The rows of M fall into a few groups, which share some directions, and each row is roughly a mix of its group's hidden directions.
M, 152 rows:
[[ -8  35  -4 -18 -22   4 -13  -3   0  -2]
 [ -3  -7   0   9  40  19   1 -14   1  -4]
 [-15 -20   4  -2  11  10   4   2 -37  -1]
 [-15  -6  20  -2  11  29  -4 -14  15 -17]
 [-14  25  -4   5   1 -18   3  16 -18  23]
 [ 25  17   8 -14   8  16  22  -2  11  13]
 [  2  22 -13   6   3   9  13 -10 -24  26]
 [  4  10  18  -8  32  -3   4  20 -18   3]
 [ -5  14 -15   2 -12  35  18   8  -9  -8]
 [  8  -5  -6 -20  28  -6  25 -10 -15  -5]
 [ 21   4   2   6   0 -17 -16   7  27  22]
 [  2  -2   3  -4  38  -8 -16 -11  -2 -21]
 [  0   3  10 -24   2  17 -20 -15  25   7]
 [-21  16 -11 -17  -4 -19  -6  -9  13  23]
 [ 23  -2  16   4  11 -26  12 -24   5  -2]
 [ -7  14  -2   6   6  23  -2  35 -14  -6]
 [ 26  20 -25  -7  20   8   8  -2  -2  -5]
 [ -6 -32   0  14   7  16  -7 -22  12 -11]
 [ -4  20   2 -34 -19  -1  13  -1  13  -2]
 [ 12  20 -15 -24 -13  15  17 -12   5 -10]
 [-13  -6 -29  31  -8  -4   1  -3 -15  -1]
 [-26  19  11   2   0  30   6  -1   3 -14]
 [-12 -21  -3   5   2 -16  -5  10 -36   3]
 [  0 -19  26  -4   5   4 -13  21  24   4]
 [-11 -13 -18  -7  14   6  -3   9 -21 -30]
 [ -4 -19 -15 -15 -19 -13 -18 -22   5  11]
 [ -9 -20  12  33  -3 -13 -15   6  -3  12]
 [ 15 -21  -5 -16 -24   4   1  -9  17  20]
 [ -7  -6 -37  -4   6 -10 -12   7 -21  -9]
 [  6  -1  19 -11  14 -23 -24  -7  21   6]
 [ 15 -10 -18   2 -10 -21  -3  -6  -4 -32]
 [ 19   7  19  20 -29   5   9   9   3  -8]
 [-19 -19  17  10  18  12  -7 -18  18  -9]
 [-11 -23   7   8 -11  -7  27  13  -1 -22]
 [-15  11 -19 -29   1 -11   0 -10 -11 -20]
 [  3   9  -8  -3  42  -1  -7 -17   2   1]
 [-14  16  14  -8  -7  33 -11  -9  10 -10]
 [  1  11  -8   8  32  16  20   0   6 -17]
 [-28  15  -5  -3  -6  -4  23   6  -6 -25]
 [-18  14  18   3   1  -1 -10  15 -17  29]
 [-16 -14 -12   7 -12 -19  25   8 -10 -19]
 [ 23  14 -26  -6  -9   4  14  -1  11 -21]
 [ 19  -3  23   3  22 -12   8 -10  15  21]
 [ -5  23  10  -3 -23 -10 -20   6   5  24]
 [ 26  -5 -18   7 -31   2  -9   0  13   8]
 [-29   2 -14   8 -18 -12 -20 -20  -1   3]
 [-29 -14  -6  14   5  20   3  15 -14  15]
 [-23 -29   7   2   0 -13 -24  12  -3  -4]
 [-14  19   4  38  -1   1   9   9 -10   7]
 [  1   1  10 -22 -27  -8   4 -28 -11   2]
 [ -2 -10  -4  21  29 -20  14  16  -4   5]
 [  1  17 -16  11 -16  -8  -4 -31 -18   1]
 [ 23 -12  11 -13  14  17   4 -26   5  12]
 [  0  11  -3  -8 -28 -19  -9 -18  -3 -24]
 [ -6   2   5  20  18  11 -13   4 -32 -13]
 [ 18   3   6 -19  10  19  27  12   3  15]
 [ -3  -9  14  29  26   8   0  19   3  -6]
 [-25   5  12  19 -12  26   0   8   4  15]
 [ 10   2 -13 -19   5  19 -11 -24  19 -14]
 [-19 -12  14  28  -4 -21 -14  13  -5   0]
 [ 25  -6 -22  21 -12 -17  12  -8   3  -8]
 [  3  22 -31  12  -9   1  11 -14 -16  -6]
 [  6   5  -8 -15 -34 -10 -15 -12  15  -9]
 [ -2 -19   0  31  23   0 -13  -7 -15  -4]
 [ 14 -12   1 -16  15  18  -9 -24  11 -20]
 [-18  14  14  26   8  -7 -21  -2 -13 -13]
 [ 33  14 -14  16   8   2  14  -1  14 -10]
 [-10  26 -16  27   2   6 -14   5   5  17]
 [ -8  25 -20  16   4  -2  -1 -29  -3   6]
 [ -6 -34   5  -3  23  -2   5 -15  -8 -16]
 [ 19  29   5  -3  20   7  10  -8   9  18]
 [-10  15 -10  -2  -1  14 -20  -9 -16 -30]
 [ 21  -2  -1 -13  17  29  15   4   8 -17]
 [ 19  -1  16 -27   2  14 -24  -7  -7  10]
 [-34 -20   0  22   1   3   3 -12   3 -11]
 [ 14  29   4   9 -14  23  13  -1  15  -4]
 [ -1  31 -17  16   0  24   7   1  -3 -13]
 [-23  12  29  -3  -4 -10   3  20 -10  13]
 [  1  -7 -21  10  21  20   1  28   2   8]
 [ 14 -16 -27   4   6 -28  -9   1  -5 -14]
 [ -8 -17   3  14 -35  15  14   4   1  -9]
 [-10  33  14 -24   7   4   8   5  13  -3]
 [ 10   6 -18 -13 -22   8   5 -23  -8 -23]
 [  7  11  -2 -22 -27  -7  14   9   1 -24]
 [ -2   7  29  25  22   0 -11  -9   7   9]
 [ 21 -22  18  -8  14  -7   3  11  21  14]
 [-16  21  -6 -15  22  -7   8   7 -24  13]
 [  5  13  21  -9  -8  23   6   3  11 -28]
 [ 17 -10   3  24   0 -27   7 -20   4 -12]
 [ 15 -31 -15 -14  -6  19  -1 -10   3  13]
 [ 18 -30 -11   7 -20  11  -1  -1 -17  10]
 [-20  24   9 -14 -21   5 -19  -1  -8 -13]
 [  4  17  -4  14 -26  12  25 -18  -3   5]
 [ -8 -24  23  20 -18  -4   0   1  14  15]
 [ 12   8   5  18   5  -2  -6 -36  17 -12]
 [ -1  -6   9  19  16  -6  -3   8 -37   9]
 [-28 -15  -6  11  -2 -13 -14  -6 -21 -17]
 [ 25  -7   4  17   3  10  16   6  23  19]
 [ 18 -18   9 -17  -9 -31  -8  -6  10  -5]
 [ 24   2  -7  -3  10  24 -22 -18  12   8]
 [ 24  -3  -2  -5  -4 -21 -23  -4   6  26]
 [ 18 -23 -10 -15  11  14  -4 -28  -4  -2]
 [-21  15  20   3   4  10 -28   6 -18  -5]
 [-19 -36 -11  11   8  -4 -17  -3  -4  -2]
 [-19  13   9  12  13 -29 -14  -1 -19  -5]
 [-19 -30 -13   6   1  -4   1   3 -22 -18]
 [-19   3 -22  24 -10  14 -14  19  -1  -6]
 [ 20 -23   6   9   6 -22   2   1  16  22]
 [  3  -2  -8 -18 -15  23  15   8  -8 -28]
 [  5  21   9   0   6  33   5  25  -1   0]
 [-16   4  18   8  26 -11 -13  14  16  15]
 [-29  14   0   3   6   9   7 -16 -27  11]
 [  4  16  15 -29  -7 -20  -6   1  16 -13]
 [ 27  -3 -18   1 -20   0  12  20 -16   7]
 [  1   8 -16   0  -6   1  14  -4 -32 -27]
 [  0  11 -17   4 -27  -5 -13   7 -19  24]
 [ 12 -29 -14  26  15   0   2   7 -14   4]
 [ 18 -15 -24   0   3 -33  -2  -6  -7   4]
 [ 32 -10 -20  -7   5 -24   9   3  -4  -1]
 [  4  27  21  -3 -14 -21  -3   2  12 -18]
 [-34   8  20 -11  -7 -18  -8   1 -11   4]
 [-29  -4 -29   6  -3   0  -1 -11   1 -20]
 [-29 -11  -3  27  -4  -6  -4  12  11  17]
 [  7 -39   6  -8  -1  -5 -18   0   9 -13]
 [ -1 -21  -3 -17  24  13  -1  10  18  19]
 [-18  15   2  -5  21 -24 -17  -9  18   0]
 [ 23  14  28  15 -20  -2   4   8  10  -3]
 [-25  15   7   7 -15 -19 -17  13  17   1]
 [ 30  16   9   8  -5  17  15  -1 -11 -19]
 [  6 -17   0  13   8  -9 -19 -29  22   3]
 [-20  20  -6 -21 -17  -2   4  26  -1  -6]
 [ 16  12 -11 -23  -8  19  10 -20  13 -14]
 [ -5  13   6  25   2   2  11  28 -23  -3]
 [ -8  20  22   7  16 -13  20  10 -21   0]
 [-13 -26  -2 -10 -17 -21 -17   1  -9 -17]
 [ 24 -13  12 -13  -6  16   3   7  29   9]
 [  8  11   2   0  26 -15  -6   8 -14  30]
 [ -9  18  22  -9  20  10   7  19 -20   4]
 [  1   9  12 -12  -8 -23  15  28 -17   7]
 [ 18 -19  12  -1   5   8   4  16 -30 -15]
 [-31   3 -13   5 -19  -3 -12 -21   5 -12]
 [-14  -9  20  -2 -10 -30 -16  15   9   7]
 [ 31  15   0 -12 -12 -11  17 -19   7   3]
 [  6 -22  -8 -24   4  19   5   5  21  17]
 [ -8   8  20  18  23  -5   4   8 -29   0]
 [ -3   1  10   5 -16  28 -12 -13  28  -8]
 [  4  12  10  -4 -24  13  -8 -26 -19 -14]
 [ 14   4   5 -38  -5  10  14  13   9   8]
 [  0   2  13 -14 -37   6 -13  -6  13  14]
 [ 30  12  22  -3  -3   0   0  -1  10  26]
 [  0 -14  -8  18 -17  18 -28   0 -18  -6]
 [-27 -13   9  18  23  16  -1  -7 -10   5]]

In each list below, one row fits none of the groups, and each other row fits one group, some only roughly. Which row is it?
- q_462: [  7   7  -5   4  -6  10 -27 -20  25  17]
- q_456: [  0 -15  -7  23   5 -35   8   8   6  10]
- q_799: [14 18 20 31 -2  8  4  0 15 10]
- q_20: [ -7 -16   8 -14  35  -5  -3 -11 -17  -9]
- q_111: [  4  -6  15 -33   3  17   1  15  -3 -21]
- q_807: [ -2  14 -24 -15  13  -6  24  14   6 -16]
- q_411: [-21  27 -16 -17 -15  10   2   7  10  11]
- q_664: [ 18 -15 -15   6  31  -3  20  -9   9  -1]
- q_739: [-18  10  30 -12  12 -11 -16 -12   1  13]
- q_60: [ 12  -1 -18  28 -20   4   1  15  18   8]
- q_380: [  3 -27  -5 -32   5  11  -2  -4  -9  16]
- q_51: [-26   1  17  29   7  12   7   5   9  13]
 : q_411
- q_190: [-12 -35 -19 -10  -5  -7  -4   9 -14  10]
- q_720: [ 16   5  15  -9 -21  -5  -3  -9  29 -19]
- q_471: [ -1  15  19 -32  -3  19  -6 -14  -8   2]
- q_335: [ -3   2  11   5 -11 -31  10  -7  26  14]
- q_884: [-34 -15  -7  -7  -1   2 -15  11 -17  13]
- q_385: [-17 -29 -20  -4 -11  14   9  18  -2   6]
- q_96: [ 6  3 16 -2 38  4  9 -2  2 21]
- q_918: [-12   9  -8 -20 -11 -18 -11 -26  13 -14]
- q_261: [-15   8   0 -15 -10  11 -11  32 -20   4]
- q_339: [ -2  26  -5   0  32 -17   8 -15  -1   6]
- q_837: [ 32   6 -14 -23  13 -10  -2   5   7 -13]
- q_450: [ 11  -1  -8  39  17   3   5   3  -9 -13]
- q_496: [-11 -11 -19 -19 -13 -26  15  15  -7   5]
- q_37: [ 11  -2  -6 -24   6  13   7  -1   4  36]
- q_130: [  4 -25 -22 -17 -22  -3   1  -7 -19   3]
 : q_339
- q_452: [  3  39  -3 -13  15  -1  -2  16  -6  -5]
- q_447: [ 9 34 -7 -7 12 27  3  7 -7  3]
- q_622: [ -7  23 -17 -11  20 -16  15   3 -18 -13]
- q_122: [  3 -40  16  -7  -2   8  11   9   5 -11]
- q_890: [-11 -17  17  -7  31  19  -6 -11 -10  -6]
- q_478: [-15  -7  -1 -31  13  12 -15   9 -21  -1]
- q_327: [ -6   1  -8  35 -24 -12  -8 -11   6  -9]
- q_498: [ 21  -5  -1 -36  16   6   4  13   4  -7]
- q_910: [ 29  17   0   8  10 -18   4 -18  13  13]
- q_695: [ -1   0 -11 -27 -29 -12  20   0 -10   1]
- q_824: [-16   8 -23 -10 -14 -22  -1 -11 -21 -10]
- q_28: [ -6 -15  -1   7 -33   2 -22 -11  16   6]
- q_922: [ 24 -15  -4   9 -31 -12   0  12  10   7]
 : q_452
- q_692: [ -7 -28  -8  10 -23 -19  12   4 -14  -6]
- q_440: [ -2  36 -24   7  18   1  -1  -3  -3  10]
- q_543: [ -1  22  11   3  -4 -17 -20  -2 -23  21]
- q_997: [ -9  -4  30  -9  -1  13   8   3  22 -23]
- q_615: [ 12  -4  -5  -1   0 -39 -22  -9   7  -4]
- q_673: [-21  15  -6  13  19  -9  -1   0 -18  26]
- q_633: [-11  -1  -7  31 -12 -19   1 -21  -9  13]
- q_310: [  7  -5 -19 -19  19  28  15  -5 -12   1]
- q_589: [  1 -13  18 -20  18 -28   7  -8   6 -11]
- q_546: [-12   2 -17   8  32  10   0 -10  -4  24]
- q_960: [  2  16  -8 -30 -10 -18  -9 -11 -17 -13]
- q_234: [ 13  35   9   8   8   9  11 -20   9  -9]
 : q_543
- q_437: [ -4  14  11  15   4 -31  14 -24  -2  -6]
- q_805: [ 7  4 11 26 28  4 15 18  7 10]
- q_688: [-20   2 -20   2  19 -23  -5 -15 -19   1]
- q_248: [ -7  -2  -9 -13 -40  -4   5  10 -18   1]
- q_848: [ -3  -1   9   0  15  13 -28 -24  21   5]
- q_183: [  3  23  11  28  20   9  10   2 -13 -10]
- q_490: [  9  23 -33 -13  -5 -11 -15   5   1  -8]
- q_168: [  8  31 -18 -12   0 -13 -13  -2 -16  15]
- q_667: [-18  18   1  27  -8  11  -4 -22  16   1]
- q_497: [ -4  25   4  11   6 -22  29  11   3  -6]
 : q_667
- q_225: [ 18 -14  19   9  -8  26  11  17  14  -2]
- q_135: [-22   5   9 -33  13  -3 -18  -8  -6   0]
- q_975: [ 21  -9 -13  28 -23  10   9   7  -6   3]
- q_57: [  1  27 -15 -23  -9  20  -4   6  -7 -16]
- q_930: [  2 -13  -7 -35  -2  25 -11   1  -3   6]
- q_668: [ -8 -10  23  -1  33   1  18   8  -5 -11]
- q_755: [ 20   9  14 -28  13   9  11   1  11 -18]
- q_166: [ -9  -1   3 -20 -35 -19  -3   3 -11  -9]
- q_704: [26 -5  0 31  9 -8  1  8  5 19]
- q_137: [ -1 -18  12  20  -7  10 -22  19  -4  20]
- q_832: [ 10  -2 -13  -5 -38  19  -4   2  14   1]
- q_373: [ -2  19   6 -17  18  -9  19   7   8 -28]
 : q_704
- q_797: [ -5   4   4   2  40  15  -9  10 -14  -6]
- q_125: [ -6 -18   3  39  -6  12   1  10   9   0]
- q_762: [ 17  -5  -3  20   4  -1   2 -12  37   5]
- q_978: [  5  -8  -4  31 -20   1  -9  15  23   4]
- q_859: [  7  -6  -8  32   3 -14  23 -18  -4   9]
- q_212: [ 11 -20 -13 -23  16 -25  -7  -5 -11  -8]
- q_242: [ -7  20  -6 -12   5 -32 -13  -3 -14  17]
- q_874: [-13  12  24  13  32 -14  -3  -6  -4   0]
- q_393: [-28  -7 -25 -15  -3  17 -14   9  -3  -7]
- q_788: [  1  40 -11   2   6  -9  -9 -15   0  14]
- q_994: [-13  11 -16  23 -16 -18 -13   8  11 -17]
 : q_393
